Each row has a name. Each question is about the rows just above it.

kal: [124 137 104 137 122 137 104 104]
Pemi: [110 129 109  84 135 129 149 181]
kufi: [119 135 119 118 145 135 116  88]
godor: [182 104 118 103  90  77 117 117]
Pez: [168 118 138 144  98  84 105  87]
kemuv: [ 87 137 134 109 103 173 150 173]
lazu: [144 108 103  73 107 114 138 170]
How many entries does [168 118 138] have?
3
Count of [135] in Pemi:
1
Count of [119] in kufi:
2
Times [104] occurs in kal:
3

bok: [123 141 130 137 123 143 123 122 116 116 126 123 122 125 140 136 112 130
 144 144 112 134 129 123 137 125 140]
baf: [ 95  88 150  90 128  88 150 151 168 155 123 114 133 163 115 142 115 121
 128 144 118 137 142 135 143 123 138]
nipov: [122 196 101 202 111 153  82 111  92  73 161 142 110 136 110 168 104  83
 120  73 122 151 191 172  73 111 135]
zaz: [174 199 117 191 113 173  95 172  77  71 133 146 111 123 147 167  78 109
 123 178  88 148 172 142 172 111 156]
Balo: [130 119 131 118 130 126 134 134 131 135  89 126 130 125 131 123 130 134
 128 125 128 124  72 122 123 131 127]
gelo: [ 95  88 150  90 128  88 150 124 168 155 123 115 133 163 115  88 158 115
 146 104 143 122  88  88 114 147 127]
tegof: [148 141 130 137 123 143 123 122 116 116 126 131 122 125 140 136 112 130
 129 144 112 134 129 123 137 125 140]
Times [122] occurs in bok:
2
Count of [88] in gelo:
5
Times [74] occurs in nipov:
0
Times [172] occurs in zaz:
3
Number of entries in [ 95  88 150  90]:
4
Count the entries of [174 199 117 191 113 173  95 172  77  71 133 146 111 123 147 167  78 109
 123 178  88 148 172 142 172 111]:
26
Number of entries in [123 141 130 137 123 143 123 122 116]:
9

kuv: [130 130 133 133 124 123 129 127 122 126]
nobal: [130 130 133 130 124 133 125 127 128 133]
vesib: [134 123 111 122 139 142 134 141 168 140]
Gen: [132 123 116 125 135 143 136 134 127 137]
Sarik: [130 126 114 127 126 116 198 116 112 128]
luf: [130 130 133 128 124 123 125 127 134 127]
vip: [127 123 116 125 135 143 136 115 132 132]
mepu: [128 129 122 126 131 134 129 127 132 131]
deru: [123 135 145 134 125 105 133 122 135 121]
Count the entries of [130 126 114 127 126 116 198 116 112]:
9
Times [131] occurs in kuv:
0
How many entries does [130 126 114 127 126 116 198] have?
7
Times [126] occurs in Sarik:
2
How many times does nobal hold [133]?
3
Number of entries in [127 123 116 125 135 143 136]:
7

Nop: [131 139 109 141 126 149  95 151 119 163 107 146 114 104 165 178 149  52
 115 126  91 145 104 113 131]
Liguz: [126 150 163 141 154  76 149 102  90 135 136 130 119 177  95  95 119 191
  87 130 186 111 130 154 150]
muvo: [131 134 110 158 143 163 106 134 132 151 111 152 111 129 174 175 145  59
 118 135  97 139  95 110 151]
kaze: [155 141 133  82  79 107 130 139 137 102 153 105 181 112 152 131 130 135
 144 154 156 131 160 139  80]
Times [150] occurs in Liguz:
2
Number of entries in [126 150 163 141 154  76 149 102  90 135 136 130 119 177  95  95 119 191
  87 130 186 111 130 154 150]:
25

totep: [138 138 138 157 138]
Pepi: [142 145 143 137 147]
viruf: [154 150 139 179 129]
Roza: [147 128 135 140 172]
zel: [134 134 158 144 128]
zalom: [136 163 158 144 128]
Katu: [144 108 124 107  70]
How many times does zel hold [158]?
1
Count the entries of [138 138 138 157 138]:
5
Count the entries of [147 128 135 140]:
4
Times [138] occurs in totep:
4
Count of [128] in Roza:
1

duga: [110 123 121 143 130 141  66 137  98 172 110 124 128 156 192 164  69 161
 153 142 139  97 132 106 135 115 123 133 154  91 147 111 145 102 124]
seb: [144 144 126 110 118  85 116 182 129 117 137 146 122 101 141 119  97 126
 156 152 122  64 130 130 128 138 132 140 152 148  88  99 125 145 140]
daras: [163 116 129 114 124 135 139  87 105 146 142 117 119 137 152 121 137 129
 136 129 113 122 143 100 132 118 135 155 120 160 113 111 127 116 145]
momaf: [134 120 137 134 136 130 184 114 136 100 106 120 130 131 114 134 178 134
 140 115 139 128 123 114 112 106 122 112 142 109 122 117 143 131 114]
kiga: [144 144 126 110 118  85 116 182 129 125 137 146 122 101 141 119  97 126
 156 152 122  64 111 130 128 138 132 140 152 148  88  99 125 128 140]
kab: [139 115 127 123 140 127  90 166 155 147 111 108 126  76 110 157 141 130
 109 134 123 145 132 141 121 141 139 109 150 121 213 181 134 123 125]
puduf: [144 144 126 110 118  85 116 182 129 117 137 146 122 101 141 119  97 126
 156 152 122  64 138 125 122 151 126 155 123  84 128 115 129 154 155]
zibi: [109 122 135 140 146 155 162 115 119  97 181 129 119 118 119 122 110 134
 126 115 123  79 123 130 164 135 146 141 145  93 115 107 148 141 146]
Koz: [162 100 131 127 123 155 137 146 106 159  99 121 126 129 129 124 121 132
 112 149 130  94 131 119 129 149 147 104 138  97 127 118 119 123 125]
How many times does momaf hold [133]?
0
Number of entries in [163 116 129 114 124 135 139  87 105 146 142 117 119 137 152 121 137 129
 136 129 113 122 143]:
23
How many entries does [163 116 129 114 124 135 139  87 105 146 142 117 119 137 152 121 137 129
 136 129 113 122 143 100 132 118 135 155 120 160 113 111 127 116 145] have?
35
Number of entries in [144 144 126 110 118  85 116 182 129 117 137 146 122]:
13
Number of entries in [163 116 129 114 124 135 139  87 105 146 142 117 119 137 152 121 137 129
 136 129 113 122 143 100 132]:
25
Times [146] occurs in zibi:
3

popa: [189 178 183 164 134 186 188 165 137]
Kanog: [184 151 210 184 166 184 184 184 184]
vub: [117 164  75 187 213 126  93 159 143]
Rim: [163 201  84 144 115 160 173 121 138]
mika: [184 151 210 186 166 184 177 169 206]
Dufub: [211 180  46 128 127 158 204 105 162]
tume: [199 205 171 186 145 162 122 162 107]
How many times does Kanog hold [184]?
6
Number of entries in [199 205 171 186 145 162]:
6
Count the entries of [184 151 210 184 166]:
5
Count the entries of [163 201  84 144]:
4
Count of [205] in tume:
1
Number of entries in [163 201]:
2
How many times does Kanog hold [210]?
1

mul: [130 131 138 127 131 129 131 129 131 129 124]
musil: [127 125 138 127 131 129 131 129 135 122 118]
Pogam: [127 125 138 132 131 129 131 129 118 127 124]
zutu: [148 127 123 103 123 174 106 115 123 137 112]
vus: [125 125 138 127 131 129 131 129 131 127 124]
How many times does vus hold [124]?
1
Number of entries in [148 127 123 103]:
4
Times [131] occurs in mul:
4
Number of entries in [130 131 138 127 131 129 131]:
7

Fodoz: [160 147 154 130 162 201 164 138 143]
kur: [165 142 161  87 171 132 108 162 115]
tiraz: [108 163 161  87 163 132 108 162 163]
How many times does tiraz hold [163]?
3
Times [162] occurs in tiraz:
1
Number of entries in [108 163 161  87 163 132]:
6

dun: [202  69 147 169 147 161]
Tefos: [100 146 184 184 197 146]
sabe: [142 129 132 188 191 190]
Pobun: [104 187 148 178 148 104]
Count of [146] in Tefos:
2
Number of entries in [142 129 132]:
3
Count of [147] in dun:
2
Count the entries of [100 146 184]:
3

